The rows below fall into families. The same turns and mirrors carry the whole set onto itself and the rows of a family onto each other. For each named row, which other rows are in its family? Write them in the order they are listed.
These 18 rows form 3 families of 6 rows each.
bivak: [ 13  -7 -15  -8   0  53 -13  10  -8   6   5 -14  -8 -34  -7  20 -12  -3]
Vef: [  9  18   9  30  -8  11   9  -8   0  28   0   7  11  -9  35  34   3 -15]
rulo: [ -6  -7 -13  15   9   0   1 -19   0   3  -2   2   4  -7  11  24 -15 -10]
Vukoz: [ 22  13   3  10  -3  62   0  29   1  24   4 -15  10 -35  20  19   4  -1]
dur: [ 10  22  -2  41 -19  39   2   0   2  43  -4  -4  11 -20   5  17  -7   1]
kamu: [ 40  25 -10  -8   1  29  -4  34  -5 -13 -11   0  -2 -24 -13  25   0   4]
Dugi: [  1 -17 -18  -8  12  23  -8  -6  -6  -7   4  -8  -6 -21   1  23 -16  -9]
Zovi: [ 18  12  -7  18 -16  61  -8  13  -4  32   1 -12   1 -33  -5  16  -7   3]
Fopo: [ 26  33   2  28  -6  -8  14  13   4   1 -17   9   6  -1  -5  30   4   2]
Vam: [ 37  43   3  28 -17  14   9  23   0  13 -16   8   5 -11  -9  28   6   5]
zoki: [ 13 -10   1  -9   9  51   0  26   0   0   8 -21  -2 -32  12  25   2  -4]
kegu: [ 20  27   7  30 -11  42   4  12   1  39   0  -1  17 -23  32  24   4  -7]
Kof: [  0  -5   8  11   4  -1  10 -10  -1   4   5   0   0  -7  27  40   2 -19]
Sugep: [  2 -19   4  -8  13  19   6   6  -1 -10   9 -14  -6 -18  16  35   2 -13]
Fer: [ 45  39  -3  10 -14  33   0  34  -5   6 -14   3   1 -25 -13  26   4   5]
Sal: [ 29  15 -11  -8  13   7   2  25  -2 -26 -12   1  -1 -14  -9  26  -2   2]
Noru: [ -2  13  -5  40  -7   8   7 -17   4  29  -6   4  11  -6  13  21 -11  -5]
fovu: [ 22  19  -5  10   9 -11  11  14   3 -19 -15   6   3  -3  -6  28   0   0]

Which other rows belong to the same family as Fopo? kamu, Vam, Fer, Sal, fovu
Which other rows belong to the same family as Kof? Vef, Vukoz, zoki, kegu, Sugep
Which other rows belong to the same family as Dugi? bivak, rulo, dur, Zovi, Noru

The rows below fall into families. The same turns and mirrors carry the whole set onto itself and the rows of a family onto each other. For each named row, which other rows are in its family? Write them in the order they are listed.
These 36 rows form 6 families of 6 rows each.
nalad: [  4 -11   5   7   2  15  21 -11   2 -22  -1   8  12 -12  10 -35 -13  16
 -22 -10  15   8]
lavad: [ 14 -33  -6 -33  -6  -7  -4 -12  12   0   0  13 -19  -6  -3  18   7  -3
   9  -9 -26  -1]
Lef: [  4 -10  -3   3  11  21   9  -2   3 -29   1  32  18 -16  13 -26  -5  19
 -17 -15  13  -2]
pazat: [-15 -18   9  -8  27 -21 -14 -21   2 -18 -12   4 -16 -12  -5  -1   2  -7
  41 -14 -17   0]
Kapu: [-17  -7  -1  11   2  11  40  -5 -12  -7   7  10  13 -13   4 -19   4  -4
  15 -31  23   1]
soze: [  1 -13  -4   9  10  18  15 -25   9 -29  -7  14  14 -20  23 -31   2   4
 -19 -12   2   7]
Kalev: [ 16  -9 -22  16  15   2  24   1 -15  -5  -8  10   0 -23  10 -27 -28 -14
   9 -13   3   1]
sido: [  1 -44  10 -14  17 -15   6   4   0 -18   2  24 -24   8  -1  13  11   4
   6   4 -21   7]
vebi: [ -4 -38   4 -18  18 -20  -1  16 -10  -6  -4  14 -24  -6  -2  16  14   8
  15  -5 -14   5]
zozer: [  6  -6 -11  10  16  11  12 -19   2 -33   3  15  18 -18  -1 -27 -19  17
 -19 -10  -3  13]
risu: [ 21  -2 -14   9  15   1  24  11  -5 -12  -7   2   7 -23  -3 -29 -28   6
   0 -23  13  14]
Zuba: [ 12 -26  -9 -29 -18 -10 -15  -7  17 -12  -7   7  -3 -20  -1   6  18  -9
  15 -18 -23   1]
gen: [-10  10  -1  -5  11   7  31 -16  -7  -7  14  18  22  -6   1  -9  -2   6
  -2 -36  16   9]
ziker: [ -1   6  -3  -1  -3  10  35  -6  -4 -13   5   2  13  -7  -5 -15  -7   9
  12 -36  25  16]
piveg: [ 21  -2 -30  10   2  19  21  -2   3 -23  -7  16  -4 -27   4 -19 -29  -2
  17 -26   0   6]
miv: [ 11 -13 -18  12   6   4  29   1  -8 -15  -9   3  -4 -33   6 -42 -22 -10
   9 -25   0   1]
Doni: [ -5 -42  14  -2   8 -23  -1  15  -7  -9   2  21 -16  -5   2   5  26  -7
  19   0  -8   4]
Nik: [  0 -23   5 -31 -21 -11 -17 -11  18  -2   4  24   2  -3  -1   7   6   3
  17 -14 -12  -2]
Kav: [  5 -34   3 -35 -13 -12 -11 -11   9 -14  -1   8 -15  -7 -12  10  14  10
  15 -15 -16 -11]
lunid: [ -5 -14  17 -15  29 -20   1 -20   6 -28  -2  17 -30  -3  -4   3   3  -4
  27 -13 -28  16]
zer: [-10 -24   6  -2  16 -16 -15 -23  24 -26 -11  18 -20  -9   3  -1  -9   2
  32  -5 -26  15]
zisil: [  9 -25  11 -19  16 -20  -4  15  -4  -9   9  30  -9  -1  -2  16  17  -2
  -1   0 -18   9]
zizeg: [-15   8  -2  -4  17  18  32  -8 -15 -12   2  23  -2 -12  13 -16  -5   5
  20 -38  18  12]
vozu: [-13   3   3   4   8  14  36 -11 -13   1   3   2   6  -9   9 -17 -11   5
   5 -24  24  14]
vof: [ -8 -21  -9  10   4  23  14 -16  -2 -25   0   8  17 -30   9 -31   1  14
 -15 -10   8   7]
gon: [ -5 -30   6  -9  21 -20  -4 -18  18 -26 -15   3 -29 -10  -3  10  10   4
  28 -13 -24   1]
peto: [  1   0   1   6  19  13  17 -15   8 -26  -5   2  15 -21   6 -27  -6  21
 -15 -22  14  21]
dukuf: [  5 -37  -2 -23 -21  -4 -18 -15   6  -6   2   6 -10 -19  -3   7  19  -3
  17  -5 -15   2]
kete: [ -5 -31   5 -17  11 -23  -1  22  -6   0  -3  32 -21  -3   9   4   3  -2
  19  -5 -18  23]
Dalag: [ -7 -28  14  -8  14 -21  -9 -23   7 -19 -10   6 -29 -16   0 -13   7  -8
  35 -10 -21   3]
pelik: [ -7 -40  11 -14   5 -19  -4  21 -14 -25  -1  24 -10   2  -3   0  20   4
  13   0 -12  14]
reb: [ 18   2 -20   4  10   0  37   5  -9 -14   0  13  -1 -18  -1 -22 -27  -7
   5 -31  -6  18]
Fepep: [ 18  -3 -15  17   2   9  33  -2   6 -10  -7  -3  -2 -21   7 -24 -27  -5
   3 -21   7  10]
galo: [ 15 -17  -3 -30  -9  -8 -16 -22  11 -15   7  12 -10  -9 -17  14  -1  -4
  17  -9 -24   1]
Fab: [-13  -4  -2  -4 -12  15  36 -14 -21 -13   9  16  10   0   6 -18  -2  -4
  13 -27  21   6]
fen: [ -8 -26  13 -20  21 -15  -1 -30  10 -12  -3  11 -28   1  -6   7  -2   0
  27  -9 -22  -5]

Which other rows belong to the same family as ziker? lavad, sido, risu, peto, fen
Which other rows belong to the same family as Kapu? miv, Doni, vof, dukuf, Dalag
Which other rows belong to the same family as piveg? Lef, Nik, zer, zizeg, kete
Which other rows belong to the same family as zisil? zozer, gen, lunid, reb, galo

The rows below fall into families. The same turns and mirrors carry the whole set onto itself and the rows of a family onto each other. For each named row, which other rows are in its family? Write them in the order they are listed.
These 32 rows form 4 families of 8 rows each.
vemez: [ -4 -13  -9  18  32  -5 -20 -17 -13  -3   8   2   7]
Zir: [  4  14 -14  20   9   4  -1  13 -36  -9  -2  -2 -31]
Boku: [ 15 -18 -15   1  12  -3  14 -19 -18   8  12  18  16]
Bazal: [ 41  11   4   5  -5  -6  -6  15  -9 -11   2 -11 -30]
fos: [ 32 -13  14   3  17 -15   5 -23  -6 -14  -4  -9   5]
rubav: [ 25  -7 -35  25   3  15 -21  -1 -28  16   6   0 -15]
tunu: [ 42   2  22  11   3   4   0  18 -11  -1  14   8 -27]
ruvod: [ 22 -24  -8   1  23 -11   2 -17  -7  12  10   7  15]
Doga: [  2  19 -10  23   2   6  -5  -5 -36  -8   8 -13 -33]
Bis: [ 15  14  12   6  31   1  -2  -1  -6 -23  -9   7  -3]
leluz: [  3  11  22   5  14  14   7   6 -14 -17   9  12   3]
Kevu: [  1   5   6  31   4  11   3  -2 -43 -12  11  -9 -24]
mip: [ -5  -5 -15  24  35  -6 -18 -11 -17  -8  11   0   1]
gal: [ 23  -5  -1   9 -20   5   5  -7 -19   7  33 -20   1]
Nevu: [ 27   3 -25  16   7  19 -17   1 -21  26  12  14 -20]
Kuz: [ 34   3 -13  -4 -22   8   1   0 -18  15   8 -18 -12]
Sala: [  6 -14   4  36  24  -1 -26  -6 -18  -6  27   3  -8]
zel: [ 32  14   5   3  -7  -1 -10  16 -12  -2   2 -11 -35]
pidug: [ 36   0 -21  -3 -19   5   6   0 -16  13  13 -13  -2]
Pafe: [ 43  17   8   3   2   5  -1  10 -11   3   3   6 -34]
gozod: [ 27  -7 -28  19  -2  15 -16   0 -31  24   4  -2 -23]
fas: [  4   9 -13  17   4   4  -5  13 -37   3   2  -6 -37]
lun: [  7   3  13   6  32   0  -4  -8  -9 -19 -12   9   1]
Zoz: [ 25  -7 -10  24   6  30 -19   3 -23  20  15  16  -8]
Zuri: [ 28 -21 -20   7  25  -6   4 -14 -11  16  13   9  13]
gofu: [  8 -15  -8  29  28  -9 -27 -17 -15 -12  11  10  -6]
nikel: [ 31   4 -15   5 -19  -1   5 -14 -21  11  23 -23 -14]
voli: [ 41  -7   7   4  11 -12   9 -23  -6 -13   0 -15   8]
Sanu: [  2   8  11  -1  20  -3   8  -3 -12 -23   0  16   0]
dupof: [ 44 -14  21  20   3   4  -6 -22 -10 -12   9  -9   3]
Taf: [ 19 -22  -4  10  12   6  19  -9 -25  16  22  14  11]
sufiz: [ 42 -13  10   9   7 -11 -10 -25   0 -18   4  -2   3]

Which other rows belong to the same family as Doga? Boku, Nevu, Pafe, gofu, nikel, Sanu, sufiz
Which other rows belong to the same family as mip? Zir, Bazal, rubav, Bis, pidug, Zuri, voli

The rows below fall into families. The same turns and mirrors carry the whole set onto itself and the rows of a family onto each other. For each named row, which other rows are in its family? Write them in the order they are listed.
These 21 rows form 7 families of 3 rows each.
linor: [ 16  13  20 -17   4  11 -11  23   9   3   0 -20   4 -29]
merof: [-26 -21   1  21 -11  -4 -23   4  14  21   0 -29   3 -27]
lem: [-20 -21  -2  23 -14  -8 -15   4  19  29  10 -22  -5 -27]
mim: [ 20 -11  11 -19   9  22  -8   8  15  -4  16 -18   1 -23]
tirop: [-13 -21   1  24 -21   8 -11   5  13  33  -7 -35   2 -32]
lokib: [ 21   7   9 -13  14  25  -6  15  16   8  10 -21  -1 -26]
Gunum: [ 20 -23  14  21  -2   6   3   7   2   0 -25  24  -4 -24]
mam: [-33 -15   9  12 -13  -2 -21  -4  23  23  -7 -17  -2 -25]
fusos: [ 16   5  12 -15   6  20  -2  11  17  -8   9 -28   5 -22]
mogan: [ 23 -15  11  37  -4  18  -8   5   4  11 -21  21   2 -24]
felu: [ 19  12  19 -10   8  16   4  18  16   1   9 -22  -1 -21]
tutig: [ 12 -19  27  22  -2  12   2   3  -3  15 -21  23  12 -22]
niso: [ 19   9  16   1  12  24  -8   2  14  -3  18 -22  -4 -30]
zop: [ 15 -19  16  26 -11  17  -2   4  -1  11 -26  26  -3 -26]
rivep: [-25 -17   1  26 -15  -4 -12  10  24  20 -13 -31   1 -29]
mamo: [ 15  18  11  -4   0  21   6  20  13  -2  11 -24  -2 -31]
niteg: [ 21 -10  14  32 -11   0   1   7  -3   6 -20  18 -14 -19]
lov: [  6 -23  12  21  -5   1   8   7  -7  -8 -24  19  -7 -23]
tafur: [ 15 -17  12  26 -13   7   2   2  -7   2 -12  27   1 -23]
babi: [-27 -27  -5  17 -12  -3 -14   2  10  24 -11 -27   2 -26]
bam: [-20 -26  -5  14  -9   7 -13   6  19  21 -22 -34   4 -17]

Which other rows belong to the same family as linor? mam, tutig
Which other rows belong to the same family as tafur? lokib, rivep
Which other rows belong to the same family as lem? mogan, mamo
Which other rows belong to the same family as merof? felu, zop
Which other rows belong to the same family as niso? tirop, niteg

